A state moves one step at a time under one of 6 hidden systems, and each row is a state written as 22 numbers. Each run below is a few steps of one system.
Q, trace 1 (8 x 22):
-6, -5, 9, -19, -22, -27, -13, 10, 6, 12, -5, -4, 3, 19, 4, 0, -1, 9, 6, -4, -6, 0
-11, 14, 2, 16, 5, -18, 15, -11, -18, 12, 10, 12, -9, 14, -8, 11, -2, -3, -5, -13, -10, -5
-8, -25, -2, -3, -7, 7, -3, -10, -21, 5, -17, 15, -2, 8, -7, 1, 14, -6, -9, 20, -7, -5
-3, -9, 0, -25, -23, -17, 3, 4, -2, 8, 6, -9, 4, 24, 11, 10, -2, 8, 12, 0, 4, -2
-7, -2, 3, 9, 5, -3, 17, -24, -15, 13, 10, 9, -7, 5, 0, 15, -13, 6, -4, -21, -15, -2
-1, -23, -13, -11, -4, 7, 6, -10, -28, 4, -5, 15, 2, -11, -2, 1, 10, -4, -3, 20, 5, -3
2, -14, 2, -21, -19, 3, 14, -2, 3, -7, 6, -13, 2, 15, 17, 10, -5, 5, 22, 0, 2, -2
2, -5, -3, 0, 10, 4, 17, -17, -5, 16, 12, 8, 4, -11, 7, 5, -11, 11, -4, -28, -12, 5
C, trace 2:
12, 9, 0, -4, 8, 11, -12, 4, 31, -2, 3, -17, 12, -4, 5, -9, -3, 13, -5, -16, 8, 11
11, 26, -10, 3, 16, -11, -3, -1, 1, -1, 16, 1, 7, -18, -10, -8, 3, 6, -4, -2, 24, 7
11, 8, 6, 8, 6, 15, -14, -5, 15, -25, -6, -5, -2, -20, -8, -10, 0, 1, 6, 14, 15, 3
8, 16, 12, 1, -3, -19, -13, 5, 24, -7, -4, 1, 9, -3, -4, -22, 7, 10, 13, -10, 6, 10
1, 30, 1, 23, 13, -2, 5, -4, 9, -15, 7, 0, -2, 12, -11, -6, 13, -5, 2, 3, 15, 2
0, 7, 6, 6, 2, 5, -32, 2, 17, -7, -14, -6, 2, 8, -15, -11, 10, 4, -16, 12, 10, 6
1, 23, 4, -4, -9, -26, -15, 15, 8, -7, 6, -11, -3, 9, -7, 0, -1, 1, 9, 9, 18, -1
-6, 19, 16, 21, 1, -3, -14, -18, 5, -15, 0, -5, -16, 8, -17, 9, -11, 3, -1, 3, 4, -1
C, trace 3:
3, 14, -19, 1, 13, -1, -2, 21, -5, 1, 4, 0, 7, -5, -6, -8, 18, -12, -12, 18, 18, -2
3, 7, 9, 1, 1, 11, -22, 18, 20, -12, -4, -22, -8, -13, 4, 3, -20, -2, -2, 2, 0, -3
1, 20, 9, 9, 3, -31, -10, 1, -3, 5, 4, 13, -4, -19, -12, -10, -7, 3, 6, -12, -1, 2
-2, 6, 8, 23, 4, 9, 5, -5, -4, -24, -11, 11, -10, -1, -9, -8, 14, -15, 11, 18, 0, -6
-4, -3, 12, 2, -9, -5, -17, 14, 23, 3, -20, -2, 7, 20, 1, -15, 14, 2, -3, -4, -13, 4
-8, 27, -6, 8, 5, -18, 5, 16, -5, 7, 13, -6, -3, 22, -5, 10, 6, -10, -8, 2, 7, -7
-8, -2, 5, 9, 3, 11, -26, -5, -6, -3, -10, -7, -15, -2, -13, 13, -13, -3, -21, 15, 0, -7
-3, -5, 9, -15, -22, -32, -15, 7, -8, 1, -7, 6, -6, -4, -2, -2, -6, 2, 16, 8, -1, -4
P, trace 4 (8 x 22):
0, 12, 8, 20, 2, 5, 7, 15, 16, -20, -10, 4, -2, 5, 2, -16, 16, -15, 15, 4, -6, -3
-4, 6, -1, 15, 10, 6, -4, 7, 11, 6, -12, 6, 10, 20, -6, -15, 26, -4, -17, -2, -7, 4
-3, 13, -11, -5, 3, -6, -16, 23, 4, 7, 0, -11, 6, 17, -6, 0, 13, -6, -19, 16, 16, -1
-3, 16, 11, 3, -5, -16, -34, 14, 12, -1, -7, -11, -8, 0, -11, 1, -11, 1, -8, 5, 4, -3
-8, 10, 9, 13, -1, -25, -14, 3, -14, -1, -10, 17, -13, -11, -17, -7, 2, -10, 2, 12, -4, -6
-12, -4, 11, 13, -11, -1, 1, -1, -8, -15, -15, 7, -13, 20, -6, 2, 12, -14, 9, 21, -8, -10
-13, -7, 8, 0, -14, -13, -1, 3, 2, 11, -11, 5, 3, 37, 0, -1, 16, 1, -3, -3, -15, 0
-11, 11, -6, -3, -2, -16, -2, 1, -12, 17, 11, -5, -3, 29, -7, 18, 0, 3, -17, 1, 5, -4
P, trace 5 (8 x 22):
-7, -4, 24, 2, -17, -12, -12, -14, 12, -2, -9, -3, -7, 18, -3, 4, -11, 12, 9, -13, -14, 2
-6, 3, -6, 1, 1, -20, 13, -18, -28, 15, 9, 21, -1, 6, -11, 5, 10, 3, -3, 0, 4, -1
-3, -14, 2, -10, -13, 16, -1, -18, -5, -12, 0, -14, -8, 20, 1, 21, -7, 5, 3, 17, 9, -4
1, -11, 8, -18, -15, -22, -4, -11, 2, 15, 1, 6, 7, 3, 4, -4, -7, 19, 10, -20, -7, 8
0, 13, -7, 4, 7, -3, 21, -23, -20, -2, 23, 2, -8, 0, -4, 18, -9, 3, 4, -2, 13, -3
3, -29, 4, -12, -9, 22, -7, -25, 1, -5, -9, -2, 1, -4, 2, 4, -8, 15, 1, 2, -1, 5
8, -1, -5, -18, -8, -18, 21, 0, -3, 4, 14, 5, 11, -6, 13, -6, 2, 8, 24, -12, 6, 5
4, 8, 1, 13, 14, 22, 13, -26, 5, -9, 13, -8, -3, 0, 0, 12, -12, 9, -3, -15, 4, 4
S, trace 6:
11, -17, -5, -20, -3, 16, -13, 13, 19, 1, -8, -11, 14, -15, 13, -12, -1, 8, -2, -2, 2, 7
11, 14, -3, -14, 0, -12, -4, 20, 13, -1, 14, -14, 3, -21, 10, -3, -17, 4, 11, -11, 9, 1
10, 8, 6, 14, 13, 8, 3, -3, 9, -11, 2, 5, -2, -36, 1, -12, -12, 0, 10, -15, -6, 2
8, -2, -3, 1, 2, 0, 5, 18, 5, -12, -11, 12, 9, -20, 5, -26, 18, -11, 15, 8, 0, 0
3, 13, 3, 6, 2, 7, 11, 25, 24, -15, 0, -13, 3, 10, 14, -7, 7, -11, 13, -3, -3, -2
4, 12, -6, 12, 20, 13, -5, 18, 20, 9, -2, -5, 10, -5, 3, -12, 5, -2, -21, -16, -6, 5
4, 14, -6, 4, 10, -2, -23, 25, 5, -5, -4, -7, -2, -19, -8, -7, -1, -10, -12, 16, 12, -3
-5, 17, 18, 18, -2, -18, -14, 17, 10, -7, -9, 1, -13, -6, -5, -6, -9, -10, 6, -4, -14, -7
W, trace 7 (8 x 22):
8, 19, 3, 11, 7, 1, 13, 3, 24, -13, 5, -2, 11, 8, 5, -16, 14, 2, 15, -13, 6, 8
6, 7, -13, 0, 15, 11, -2, 2, 14, 10, 3, -3, 19, 12, -2, -10, 19, 7, -21, -6, 11, 10
6, 8, -6, -8, 3, 5, -28, 8, 11, -4, 0, -17, 3, -3, -8, 1, -2, 5, -15, 16, 24, 4
1, 19, 14, 6, -2, -24, -30, 3, 11, 0, -5, 0, -4, -9, -15, -9, -8, 8, -1, -4, 5, 4
-1, 15, 3, 17, 5, -19, -2, -9, -9, -5, -5, 22, -1, 0, -19, -15, 21, -3, 3, 8, 7, 3
0, 1, 5, 8, -6, 6, 1, 1, 12, -18, -13, 2, 5, 23, -3, -14, 27, -5, 11, 16, 6, 2
-4, 8, 1, -6, -8, -9, -5, 11, 16, 8, 1, -12, 9, 38, 3, 1, 13, 5, -6, -3, 4, 3
-8, 8, -2, 4, 4, -2, -19, -10, -5, 11, 2, -8, -4, 23, -16, 15, -2, 7, -27, 6, 9, 1
U, trace 8, 8 rows:
-5, 10, -6, 9, 11, -7, 24, 8, -2, 18, 12, 3, 4, 10, 10, 4, 1, -5, -5, -25, -16, -2
-5, -15, -15, 0, 10, 26, -1, -2, -14, 11, -4, -1, 1, 4, -1, 11, 5, -6, -28, 11, -2, -4
3, -14, -1, -23, -11, 0, -17, 15, 1, 3, -2, -15, -3, -19, 10, 7, -22, 2, 1, 4, 0, -4
1, 17, 3, 11, 11, -13, 10, -1, -6, 5, 14, 5, -8, -23, 1, 5, -21, -1, 5, -21, -9, -3
-2, -12, -7, 14, 11, 17, 15, -6, -18, -4, -9, 20, -3, -15, -2, -6, 13, -15, -3, 10, -10, -4
3, -19, -3, -16, -10, 10, 4, 26, 11, 0, -11, -8, 9, -1, 21, -8, 4, -7, 10, 1, -12, -3
1, 16, -7, 3, 15, -1, 5, 16, 11, 17, 15, -11, 6, 0, 8, 4, -10, 2, -15, -26, -7, 2
0, 1, -13, 8, 19, 18, -10, -3, -14, 3, -1, 1, -4, -17, -12, 7, -4, -7, -27, 14, 8, -3
W, trace 9 (8 x 22):
-3, -6, -9, 13, 9, 3, 22, -10, -24, 4, -1, 25, 0, -6, -5, -6, 18, -11, -1, 6, -6, -3
3, -16, -1, -7, -10, 23, 10, 12, 12, -19, -9, -12, 2, 8, 17, 0, 7, -10, 15, 13, -2, -4
-3, 7, -2, -8, 0, -9, 4, 18, 11, 19, 11, -14, 5, 13, 13, 9, -10, 4, -6, -23, -11, -1
-4, 0, -11, 8, 17, 13, -4, -10, -20, 11, 6, 2, -7, -12, -11, 15, -11, -2, -27, 4, 1, -4
3, -18, 7, -9, -11, 3, -16, 6, -2, -11, -16, 3, -7, -28, 1, -7, -10, -4, 12, 15, -5, -4
0, 17, 5, 5, -3, -25, 20, 12, -1, -2, 10, 6, -4, -4, 8, -4, -2, -7, 24, -14, -8, -4
-2, -1, -7, 21, 19, 25, 22, -9, -2, 1, 0, 10, 4, 7, 1, -2, 15, -8, -11, -8, -11, 1
4, -20, -13, -23, -5, 18, -7, 21, 5, 3, -7, -14, 11, -1, 14, -1, 5, -3, -8, 14, 5, -1
Q, trace 10:
4, 18, 11, 16, 4, 9, 10, -15, 15, -22, 10, -11, -8, 6, 0, 6, -9, 4, 15, -9, 6, 2
9, -5, -1, 3, 11, 5, -15, -11, 6, 5, -10, 14, 11, -23, -9, -23, 9, 10, -9, -5, 1, 12
8, 19, -7, -2, 1, -1, 5, 9, 8, -19, 11, -12, 4, 9, -1, -1, 12, -3, 11, 17, 29, 1
1, 2, 16, 13, 5, 14, -16, -16, 26, -4, -8, -7, 0, 5, -4, -5, -8, 14, -7, -18, -9, 9
7, 18, -12, -2, 11, -17, -14, 4, -7, 6, 8, 6, 7, -17, -15, -10, 8, 4, -10, 9, 24, 5
-1, 9, 15, 14, -5, 11, -5, -9, 13, -29, -7, -9, -11, 16, -6, 3, 2, -3, 11, 14, 7, -3
4, 2, 8, -4, -1, -17, -23, -3, 15, 12, -7, 8, 12, -5, -7, -20, 5, 17, -5, -16, -2, 13
0, 28, -6, 15, 10, -10, 9, -3, -7, -9, 12, 2, -3, 14, -13, 3, 14, -6, 0, 10, 20, -3
S, trace 11:
5, -3, 4, 6, 9, 26, -3, -30, 8, -7, 4, -9, -3, -3, -3, 9, -16, 15, -8, -11, 3, 8
7, -12, -5, -20, -9, -17, -17, -4, -6, 10, -6, 12, 12, -15, -6, -16, 9, 12, 1, 7, 11, 9
4, 15, 7, -1, -9, -10, 14, -7, 4, -20, 15, -9, -8, 4, 4, 9, -10, 3, 28, 0, 13, -3
5, -7, 5, 11, 8, 12, 9, -22, 10, 3, -6, 16, 11, -1, 0, -16, 10, 12, -1, -21, -12, 13
9, 0, -18, -17, 0, 3, 2, 7, -2, -6, 5, -4, 13, 0, 0, -8, 19, -1, 3, 22, 29, 4
2, 9, 17, 2, -7, 2, -13, -4, 29, -12, -1, -19, -2, 13, 3, 2, -13, 13, 9, -13, 0, 5
7, 14, -9, 3, 16, -15, 0, -4, -3, 16, 9, 15, 12, -15, -9, -15, 7, 9, -10, -16, 8, 10
6, 7, 3, 9, 0, 9, -6, -7, 1, -29, -3, -3, -8, -10, -9, -2, 2, -6, 12, 24, 20, -2
U, trace 12 (8 x 22):
-6, -1, -6, -2, 5, -18, -18, 14, -17, 20, -6, 12, -2, -18, -10, -5, -1, -4, -19, 4, -6, -3
-6, 5, 3, 8, -3, 3, 8, 20, -8, -14, 0, -8, -18, -6, 7, 14, -14, -21, 10, 13, -8, -17
-8, -10, 13, 11, 0, -5, -6, 5, 0, 15, -16, 14, -3, -5, 1, -8, -3, -2, -7, -18, -33, -1
-7, 3, -16, -3, 3, -8, 14, 28, -19, 12, 5, 2, -1, 4, 5, 7, 9, -20, -8, 11, -1, -12
-9, -13, 8, 6, -1, 20, -8, 6, 6, 3, -10, -13, -11, 5, 7, 15, -19, -4, -13, -6, -22, -8
-4, -1, -8, -10, 1, -23, -11, 16, -17, 24, 0, 9, 0, -20, -3, -1, -7, -2, -13, -3, -6, -4
-6, 4, 0, 12, 4, 10, 15, 8, -14, -11, 5, -5, -18, -8, 7, 18, -16, -19, 4, 7, -10, -16
-6, -21, 6, 2, -2, 1, -5, 3, -4, 15, -19, 15, 0, -13, 4, -10, -2, -2, -6, -11, -30, -1

Name the system that made each run.
trace 13, 2 rows:
-11, 3, 13, 17, 2, -2, 7, -3, -1, 8, 0, 1, -13, 5, 4, 12, -18, -4, -4, -22, -28, -6
-8, -12, -8, 3, 2, -7, 3, 1, -27, 15, -10, 23, -1, -4, -7, -4, 14, -11, -11, 11, -10, -5
 -> C
trace 14 (2 x 22):
-9, 9, 7, -2, -9, -33, -13, 24, -7, 11, -3, 3, -8, -2, -2, 1, -9, -8, 2, 1, -10, -8
-8, 10, 2, 24, 11, 3, 20, -3, -16, -3, 6, 8, -16, -4, -2, 11, -8, -16, 1, -5, -15, -11
 -> S
trace 15 (2 x 22):
-1, 4, 2, 16, 15, 17, -15, -19, 9, 6, -3, -1, 2, 6, -13, -1, 0, 12, -27, -11, -1, 9
6, -2, -9, -16, -7, -10, -17, 8, -9, -6, -1, -1, 1, -14, -8, -4, 5, -2, 3, 29, 25, -2
 -> U
trace 16 (2 x 22):
-7, -6, 9, 20, 12, 17, 0, -2, 3, 5, -12, 6, -7, -11, 2, -1, -9, -5, -13, -16, -29, -2
-1, -6, -16, -11, 3, -6, 0, 30, -15, 14, -4, 7, 6, -14, 5, -7, 10, -15, -9, 13, 0, -7
 -> U
trace 17, 2 rows:
3, 23, -3, -10, -1, -30, -17, 14, 3, 8, 12, -7, 2, -4, -8, -2, -6, 7, -2, -1, 17, 2
-1, 17, 10, 27, 12, 1, -11, -18, 0, -10, -5, 11, -8, -6, -21, -6, 3, 1, -7, 2, 3, 3
 -> W
trace 18 (2 x 22):
5, -4, -6, -28, -13, -1, -2, 13, 10, 0, 11, -23, 6, 5, 14, 10, -11, 8, 8, 1, 13, 0
1, 9, 8, 14, 12, 6, 10, -16, -2, 1, 12, 0, -11, -17, 1, 10, -25, 5, -1, -22, -11, -1
 -> Q
trace 19:
2, -18, 1, 7, 6, 35, -8, -3, 10, -9, -20, 0, 2, -8, 1, -8, 6, -4, -11, 7, -9, 2
3, 4, -7, -22, -10, -22, -4, 32, 2, 9, 6, -9, 7, -4, 11, -3, -2, -2, 8, 3, 7, -3
 -> W
trace 20 (2 x 22):
-4, -3, -16, -1, 14, 7, -1, 14, -6, 26, 3, 0, 9, 2, 3, 3, 4, -3, -31, -9, -8, 0
2, -5, -15, -13, 3, 5, -1, 23, -14, 4, 6, -8, -5, -25, 7, 10, -14, -12, -6, 14, 5, -10
 -> C
trace 21 (2 x 22):
0, 16, 6, 11, 2, 2, -5, 22, 8, -21, 0, -15, -15, -10, 3, 6, -14, -15, 10, 10, 2, -12
-5, -7, 12, 18, 4, 0, -10, 4, 5, 4, -22, 18, -2, -11, -4, -18, 6, -6, -6, -8, -26, 0
 -> P
trace 22:
-5, 13, 11, 11, -1, -13, 18, -11, 6, 5, 10, 3, -2, 20, 4, 4, -3, 6, 9, -27, -14, 2
-4, -9, -14, -1, 10, 15, 3, -22, -20, 14, 6, 6, 2, 5, -9, 12, 3, 5, -25, 4, 6, 2
 -> P
trace 23, 2 rows:
-6, -10, -2, 11, 2, 7, -5, -8, -23, -6, -13, 15, -11, -9, -13, 1, 8, -13, -8, 27, 1, -8
-5, -13, 10, -10, -23, -4, 1, 15, 9, -10, -14, -5, 1, 23, 10, -3, 10, -6, 18, 11, -7, -5
 -> P
trace 24, 2 rows:
-10, 5, -3, 9, -1, -9, -10, 9, -19, -4, -7, 6, -11, 5, -13, 4, 9, -17, -7, 29, 6, -12
-11, -8, 18, 1, -20, -9, -16, 9, 7, -6, -19, -3, -9, 22, -1, 1, 2, -5, 6, 10, -14, -6
 -> P
trace 25 (2 x 22):
6, -19, -21, -20, 0, 18, 5, 4, -8, 2, -1, -2, 13, -1, 7, -1, 15, -2, -6, 19, 15, 1
7, 11, 6, -10, -5, -4, -4, 15, 28, -6, 8, -21, 4, 3, 13, -1, -13, 8, 12, -15, 3, 4
 -> P
trace 26, 2 rows:
9, 8, 9, 13, 8, 21, 10, -15, 22, -21, 4, -8, 0, -2, 4, -3, -5, 6, 13, -12, 2, 6
14, 3, -9, -2, 16, 9, -10, -2, 10, 3, 0, 4, 16, -25, -5, -20, 8, 10, -10, -6, 12, 13
 -> Q
